In the data rows, zero lies at 7.5, halfway between 7 and 8.
Some points, one per row:
[11 7 9 9 5 6 5 7 5 3 4 9 9 8 6 8 10 10 7 6 10 8 8 4 9 9 6 8 12 10 6 4 7 11 8 7 12 4 5
 6 10 9 10 6 7 7 6 12]
[6 7 11 8 9 5 6 8 5 6 1 12 8 9 4 7 8 9 9 10 10 4 7 6 6 13 6 11 14 5 4 9 8 10 11 4 8 4 2
 3 7 8 9 5 9 9 7 9]
[9 6 7 9 8 6 12 8 8 9 10 1 8 4 12 10 7 6 10 9 7 7 3 12 9 3 12 2 5 7 8 6 10 9 6 10 8 10 11
 12 13 7 7 10 3 9 9 6]
[9 6 7 7 9 9 6 7 9 8 11 9 6 9 7 8 6 7 6 7 10 8 8 7 11 7 7 7 8 8 9 6 5 8 6 6 9 6 7
 8 7 8 7 8 6 9 8 6]
[6 8 8 9 7 9 11 5 8 8 12 2 6 5 10 6 7 4 6 11 10 7 6 11 10 4 9 6 5 9 6 6 8 8 2 7 6 9 7
 8 9 8 7 9 8 8 9 5]
[5 9 7 7 4 8 3 4 6 11 8 8 7 10 7 11 7 8 6 11 13 6 6 9 7 8 7 8 7 9 10 8 4 6 6 4 7 9 12
 8 6 4 6 9 9 7 1 4]
[12 8 0 0 4 12 12 0 9 10 1 9 4 10 11 4 11 13 6 7 10 4 15 1 5 0 8 4 15 13 7 15 13 11 10 15 13 9 1
 10 12 14 15 0 0 7 10 7]
[14 6 0 15 12 5 14 3 9 2 10 11 15 2 9 8 2 8 15 1 6 12 9 8 5 10 10 7 5 8 8 8 8 15 15 10 11 13 11
 0 6 0 2 15 4 2 8 10]
[8 8 6 6 6 13 10 7 10 10 10 0 4 6 9 10 6 7 8 12 5 5 8 10 7 3 8 4 5 9 6 7 6 4 4 7 6 7 7
 7 9 10 5 6 6 7 9 7]
[8 4 10 9 10 6 5 11 5 5 3 15 13 11 3 6 7 8 10 6 8 9 4 6 5 14 8 11 13 5 7 5 7 8 13 8 9 6 2
 2 7 4 8 7 12 5 7 9]
[6 8 7 3 7 9 9 8 9 8 6 8 6 8 9 5 9 6 9 7 6 6 7 11 12 7 11 8 5 1 9 7 9 6 5 10 4 8 5
 14 5 10 6 4 9 7 5 7]
Then 16 other points, each followed by its number:
[8 6 9 13 9 8 8 9 5 6 9 6 11 4 8 9 4 8 10 8 5 9 8 11 6 7 7 9 9 5 6 4 9 12 6 8 9 8 9
 8 9 8 8 7 10 7 11 10] 0
[3 9 6 3 4 7 4 6 7 9 10 6 5 7 11 3 8 4 11 9 7 11 8 7 14 4 6 9 5 11 8 6 6 4 1 12 6 7 12
 10 5 4 3 4 9 6 5 7] 1
[2 6 3 6 8 14 12 5 8 14 15 0 6 9 5 15 5 3 6 12 12 5 4 9 5 3 6 3 0 8 13 7 1 3 7 6 1 10 15
 6 5 11 6 11 5 10 5 0] 2
[8 6 9 6 7 9 5 7 9 3 5 9 6 7 7 7 11 7 6 8 9 6 11 7 8 5 8 9 10 12 9 11 7 7 8 10 10 7 6
 10 10 11 9 6 8 6 11 6] 3
[2 15 8 4 8 11 7 6 10 13 7 8 9 9 6 9 6 6 9 11 6 10 8 10 7 10 8 8 1 7 10 6 1 2 7 10 2 9 10
 10 5 4 1 12 10 10 4 5] 4
[10 5 5 8 7 8 8 7 9 8 11 4 6 5 9 8 7 8 5 0 6 8 9 7 10 9 7 9 5 4 7 6 1 11 3 4 11 8 12
 6 8 5 5 7 10 9 9 6] 5
[9 8 7 9 10 7 6 8 4 7 6 10 8 9 5 10 7 5 9 7 7 12 5 6 6 8 8 11 11 4 9 6 8 7 8 6 11 8 6
 5 6 10 7 9 10 8 6 10] 6
[8 4 9 9 10 10 5 10 3 5 5 8 10 11 3 13 2 5 6 8 10 4 5 5 4 5 7 8 8 5 7 6 4 6 10 6 5 11 6
 5 5 10 9 9 9 7 6 7] 7
[5 4 10 9 10 3 5 9 3 2 1 10 10 9 7 5 10 11 9 8 8 5 9 9 8 11 7 10 11 7 5 7 10 9 10 11 13 5 5
 3 7 6 10 6 8 7 8 13] 8
[6 15 4 4 11 6 5 3 14 11 4 9 2 2 4 6 1 11 3 8 7 13 15 0 8 14 9 5 7 11 5 14 7 4 12 6 6 13 6
 14 6 4 4 7 4 7 3 6] 9
[2 11 10 5 6 7 2 5 7 13 12 7 5 7 4 11 2 0 5 12 8 10 4 12 10 12 6 5 0 7 8 1 0 0 4 5 0 8 15
 11 5 5 0 14 11 11 0 3] 10
[8 8 6 7 6 6 11 6 13 6 10 7 6 5 11 6 9 10 7 7 6 10 9 14 7 8 9 7 6 6 7 5 13 8 6 11 10 6 7
 8 11 7 8 5 8 8 12 13] 11
[7 8 10 8 5 3 6 7 4 4 6 7 8 6 7 8 10 4 7 9 9 9 9 4 7 9 7 11 11 8 7 9 8 8 9 10 9 6 7
 12 7 7 8 3 9 6 7 11] 12
[6 6 11 11 9 8 7 9 5 6 0 15 9 10 7 8 8 7 8 7 11 6 6 6 5 13 9 9 9 9 9 6 7 8 8 5 11 11 4
 8 10 8 8 4 6 7 6 11] 13
[3 10 7 8 4 9 4 8 4 12 12 3 8 6 4 11 6 4 7 11 11 9 1 10 8 10 5 3 0 9 7 6 0 1 5 2 4 10 15
 9 5 3 1 13 10 9 0 1] 14
[8 5 1 3 3 14 9 4 3 10 15 4 6 9 7 12 3 4 5 6 6 9 4 10 8 2 6 2 0 9 8 8 0 2 2 6 6 15 15
 3 5 10 8 10 0 13 3 0] 15
Which three of these numbered points are nearest to each point below, looking only along the 4 directions in which the first points spread most? Their numbers follow each, nearest first.
[13 9 5 8 7 14 12 9 11 10 13 2 1 6 10 6 10 11 5 0 10 4 9 11 5 4 7 3 7 6 8 9 4 9 6 3 15 4 13
 3 10 5 10 9 4 15 12 4] > 9 5 1
[7 7 10 7 7 6 8 7 11 9 8 6 2 7 7 6 7 11 6 9 8 10 11 5 10 6 4 6 9 9 6 12 12 7 6 9 6 7 4
 5 6 10 11 4 9 4 12 10] > 3 12 9
[5 10 4 4 9 4 2 6 6 7 5 11 3 10 9 4 8 6 7 11 10 9 5 5 10 8 5 14 6 9 6 7 6 4 4 15 4 8 13
 14 8 3 8 6 9 7 3 8] > 7 12 1
[5 4 3 5 5 13 8 4 3 13 15 2 10 9 6 12 2 6 4 7 10 7 4 7 5 5 6 3 2 11 10 8 1 4 6 9 8 14 15
 5 4 9 8 15 3 13 0 0] > 15 2 5
[12 6 6 11 7 10 10 10 9 8 12 4 9 7 7 7 7 7 9 8 6 5 5 10 7 5 5 7 8 9 9 6 4 11 7 5 11 6 10
 1 7 9 7 11 9 8 13 6] > 5 0 9
[9 12 7 3 8 7 13 8 15 11 9 7 3 5 7 5 5 10 10 7 2 8 10 5 8 6 6 5 0 5 9 11 10 4 4 7 1 10 6
 9 4 8 6 10 7 10 10 5] > 11 1 5
[0 15 15 5 11 0 0 9 15 13 3 10 10 6 4 11 2 4 7 15 6 15 5 12 9 15 15 9 0 0 13 0 0 0 9 0 0 11 6
 10 2 0 0 13 15 12 0 0] > 10 4 14
[7 7 8 5 8 11 8 11 4 8 14 2 6 8 5 12 7 5 5 9 8 4 8 7 6 5 6 5 7 7 8 9 6 6 7 6 7 9 9
 5 1 13 9 5 6 8 6 4] > 1 4 5
[6 5 7 6 7 7 5 7 7 7 3 9 6 7 10 4 8 15 5 10 7 6 10 3 8 7 8 9 15 9 6 14 15 10 9 13 10 4 3
 12 13 10 10 5 4 6 8 11] > 3 12 9
[13 8 4 15 13 6 10 8 7 1 11 10 11 3 9 6 0 9 15 4 2 15 8 11 2 9 8 6 8 7 7 6 8 14 11 8 14 10 7
 1 7 3 5 12 10 0 11 10] > 0 5 6
[10 4 10 6 11 15 11 6 1 5 15 5 11 12 3 9 4 5 9 9 7 5 2 5 4 1 4 10 4 10 6 10 4 8 4 8 9 12 11
 3 1 13 11 10 5 8 8 6] > 5 9 1
[9 9 3 0 9 8 13 2 15 10 1 14 3 8 5 2 6 12 6 5 5 10 15 0 6 4 8 6 12 10 9 15 15 5 10 15 6 12 3
 10 7 10 7 2 6 6 6 4] > 3 9 11
[6 5 5 3 5 7 11 6 4 6 0 12 7 11 11 7 12 8 7 7 11 1 10 9 12 3 8 7 12 9 10 7 10 9 11 13 8 6 4
 15 12 12 12 2 3 9 4 8] > 3 12 9
[5 7 3 0 3 9 11 6 8 10 0 13 7 13 9 1 13 8 6 5 9 0 9 6 10 1 11 11 9 6 14 9 13 11 7 15 6 8 5
 10 9 11 14 0 7 11 4 6] > 3 12 11
[9 8 10 8 11 7 8 7 9 5 4 9 10 6 8 5 9 6 5 9 5 7 8 7 5 7 4 9 9 9 7 9 10 7 8 8 7 5 3
 8 6 10 10 8 11 6 7 9] > 12 13 6
